Some points:
[-0.532 -0.742 -1.292 -2.142 -1.358 -0.372 -0.352 -1.321 -1.465 -1.697 -1.042 -1.945 -1.772 -2.132 -1.715 -1.167]
[-0.181 -0.560 -0.097 -0.855 -0.600 -0.704 -1.305 -1.124 -0.497 -0.761 -1.423 -0.137 -0.270 -1.324 -1.472 -0.531]
[-0.474 -0.878 -1.487 -2.296 -0.995 -1.138 -0.864 -1.886 -1.814 -2.581 -1.439 -1.150 -2.037 -2.951 -3.085 -2.148]
[ 0.687 -0.025  0.452  1.454  0.385 -0.119  0.362  1.322  1.252  0.500  1.705  0.868  1.043  2.608  1.953  0.698]
[-0.489 -0.521  0.085 -0.697  0.511  0.569  0.071 -0.240  0.370  0.165 -0.891  0.339 -0.964 -0.826 -0.207 -0.184]
[-1.718 -0.202 -0.121 -1.232 -0.046  1.046 -0.623 -0.733 -0.199  0.628 -1.275  0.426 -0.705 -1.318 -0.592  0.718]
[-0.059 -0.006  0.079 -0.920  0.142  0.400 -1.003 -0.886 -0.493  0.133 -1.902  0.203 -0.774 -1.459 -0.859  0.117]
[ 0.326 -0.871  0.269 -0.890  1.261  0.300 -0.071 -0.446  0.618 -0.047 -0.904  1.084 -0.944 -0.733 -0.907 -0.453]
[ 0.594 -0.822  0.360 -0.335  0.429 -0.158 -0.071 -0.307  0.133 -0.570 -0.924  0.865  0.000 -0.031  0.044 -0.098]
[0.342 0.621 0.976 0.776 0.021 0.715 0.448 0.588 0.324 1.979 0.711 0.780 0.872 0.517 1.435 1.362]
[-0.102 -0.231 -1.744 -0.795 -1.296 -1.985  0.287 -1.037 -2.002 -2.232  0.691 -1.037  0.059 -1.121 -0.847 -2.031]
[ 1.004  0.760  0.952  2.002 -0.037  0.072 -2.146  0.273  0.651  1.910 -1.062 -0.858 -0.656  1.524  0.907  0.168]
[ 0.495  1.086  0.181  1.043 -0.323 -0.027  0.977  0.736 -0.062  0.329  1.259 -0.280  1.112  0.725  1.122 -0.542]
[-0.476  1.166 -1.479  0.427 -0.533 -0.280  1.069  0.317 -0.550 -0.623  2.152 -0.102  1.774  1.058  0.876 -0.752]
[-0.873  0.849 -0.701 -0.556 -1.289  0.711 -1.556 -0.570 -0.089  0.373 -1.031 -0.270  0.749 -0.335 -0.378  1.152]
[ 0.659  1.052  0.882  1.530  0.483  0.044  0.734  0.517 -0.052  1.394  0.932  0.620  0.592  0.386  1.307  0.276]
[ 0.680 -0.193  0.388  0.832 -0.462 -1.531  0.163  0.306 -0.441 -1.102  0.461 -1.033  0.137  0.910  0.226 -0.944]
[ 1.651  0.283 -0.320  1.318  0.054 -0.947  0.468  1.085  0.783 -0.925  2.169  0.820  0.393  2.708  1.028 -0.330]
[-0.779  0.330  0.043 -1.097  0.068  0.696  0.397 -0.370 -0.268  0.493 -0.121  0.232  0.479 -0.684 -0.398  0.665]
[-0.340  1.097 -0.231  0.472 -1.844  0.397 -0.990  0.035 -0.039  0.631 -0.279 -2.076  0.725  0.617  0.396 -0.573]
[ 0.350  0.184 -0.159  1.523  0.338 -0.332  0.853  0.813 -0.575  0.114  0.907 -1.153 -0.409  1.114  1.310 -1.114]
[0.341 0.177 0.254 0.422 1.051 0.865 0.762 0.942 0.932 1.084 1.310 1.771 1.294 0.913 1.028 1.985]
[ 0.660  0.204  0.645  1.046  0.770  0.566  0.483  1.179  1.325  0.038  0.038  0.051  0.000 -0.031  0.044 -0.098]
[ 0.317  1.564 -0.035  2.862  0.370  1.468 -0.241  1.687  1.280  3.080  1.720  0.737  1.427  3.473  3.637  2.069]
[-0.050  0.411 -0.015 -0.092 -0.795  1.725  0.092  0.319  0.333  1.956  0.056 -0.390  0.217 -0.496  1.866  2.091]
[-0.045 -0.544 -0.789 -1.585  0.171 -0.513  0.177 -0.675 -0.327 -1.327  0.038  0.051  0.000 -0.031  0.044 -0.098]
[-0.243 -1.173 -0.473 -0.423 -1.262 -2.645 -0.760 -0.951 -2.231 -2.676 -0.977 -1.793 -2.596 -2.113 -2.177 -0.098]
[-0.399  0.580 -0.308  0.435  0.281  0.789  0.356  0.571  0.281  0.711  1.169  0.051  0.000 -0.031  0.044 -0.098]
[ 0.916  0.373  0.134  0.801 -0.570 -0.435  1.558  0.983  1.117 -0.501  2.099 -0.174  1.501  1.746  0.748 -0.710]
[4.516 4.613 3.872 4.290 3.492 3.521 3.262 3.488 3.253 4.022 2.826 2.564 2.265 3.204 2.894 2.164]
[-1.583 -0.455 -0.381 -1.255 -0.503  0.500 -0.905 -1.080 -0.144 -0.402 -1.685 -1.204 -1.518 -1.951 -1.847 -1.027]
[-0.533 -0.811 -0.485 -1.695 -1.084 -0.642 -0.341 -1.418 -1.194 -2.106 -0.797 -0.820 -1.289 -0.031  0.044 -0.098]
[ 0.755 -0.241  1.430  0.987  1.399  0.514  0.711  1.297  1.747  1.625  0.799  1.385  0.507  1.840  1.357  1.456]
[-0.863  0.049 -0.339 -0.965 -0.222  0.267 -0.003 -0.062  0.092  0.072  0.585  0.648  1.262  0.417  0.188  1.479]
[0.789 0.060 1.010 1.654 1.106 0.123 0.061 1.101 1.296 0.836 1.091 1.329 1.206 1.963 0.782 0.881]
[-0.592 -0.500 -0.980 -0.522  0.058 -1.028 -0.088 -0.279 -1.409 -1.274 -0.206 -0.488 -1.043 -1.214 -1.359 -0.098]
[ 1.013  0.372  0.146  1.418  0.635  0.263  0.684  0.876  0.542  0.533  0.038  0.051  0.000 -0.031  0.044 -0.098]
[-1.007 -1.032 -0.280 -1.417  0.043 -0.006 -0.244 -1.039 -0.888 -1.050 -1.666 -0.426 -1.169 -2.918 -2.197 -1.482]
There is one direction along which these points spread out most. Where along it does each point below lie, from 0 to 99? The average is 50, and the first point in the table lies past the average.
[ 0.507  0.336  0.090  1.294  0.459 -1.311  0.246  0.326 -0.242 -0.798  1.334  0.412  1.226  1.255  0.054 -1.116] 46
[-0.799 -0.694 -0.555 -0.888 -1.039 -0.133  0.421 -0.151 -0.054 -0.431  0.290 -0.015  0.659 -0.484  0.010  0.413] 55
[-0.267 -1.594 -0.423 -0.782 -1.119 -2.109 -1.676 -1.533 -1.513 -2.683 -1.860 -1.750 -2.775 -2.210 -2.834 -2.636] 81
[-0.652 -0.339 -0.204 -0.648 -0.856 -0.624 -0.239 -0.885 -1.232 -0.538 -1.027  0.051  0.000 -0.031  0.044 -0.098] 59
[-0.086 -0.083  0.910 -0.830  1.058  0.439  0.586 -0.314  0.666 -0.331 -0.689  0.809 -0.076 -0.031  0.044 -0.098] 51
[-1.307 -0.570 -0.527 -0.654  0.500 -0.068 -0.710 -0.496 -0.558 -0.304 -0.752 -0.277 -0.753 -0.090 -0.839  0.241] 59
[-0.233 -0.019 -1.270 -0.431  0.033 -0.790  0.981 -0.233 -0.723 -1.071  0.840  0.051  0.000 -0.031  0.044 -0.098] 55
[ 0.673 -1.904  0.199 -0.985  0.938 -1.471  1.260  0.142 -0.086 -1.638  0.852  0.585 -0.586 -0.388 -0.502 -1.044] 57
[-0.190 -0.044 -0.245 -0.194  0.129  0.411 -1.310 -0.596 -0.038  0.697 -1.320  0.053 -0.988 -0.979 -1.323  0.003] 58
[1.129 0.433 0.954 0.834 0.245 0.518 0.722 1.340 1.490 0.878 1.380 1.360 1.621 2.152 1.971 1.852] 31
[-2.377 -1.028 -0.779 -2.359 -0.904  0.994 -1.474 -1.217 -0.487  0.314 -2.007 -0.185 -0.026 -1.896 -0.920  1.615] 66
[ 0.277 -0.019  0.403  0.866  0.160 -0.382 -0.794 -0.434 -1.106  0.870  0.038  0.051  0.000 -0.031  0.044 -0.098] 51
[ 0.241 -0.634  0.035  0.108 -0.049 -0.408  0.186  0.289  0.671  0.135  0.615  0.570  1.032  0.549  0.277  0.740] 47
[-0.506 -0.418  0.136 -1.084  0.577  0.005 -0.205 -0.433  0.222 -0.633 -0.715  0.279 -0.354 -0.298 -0.821 -0.297] 57
[-0.853 -0.465 -0.574 -0.351 -0.347  0.623 -0.741 -0.577  0.671  0.844 -1.326 -1.034 -0.420 -0.978 -0.601 -1.718] 59
[-0.286  0.636  0.706 -0.017  0.558  0.671  0.474  0.199 -0.219 -0.123 -0.250 -0.413 -0.154 -1.140 -1.357 -1.050] 55
[-0.027  0.381  0.699  0.599 -0.192  0.950 -0.140  0.564  0.949  2.081 -0.533 -0.081  0.130  0.672  1.429  0.879] 42
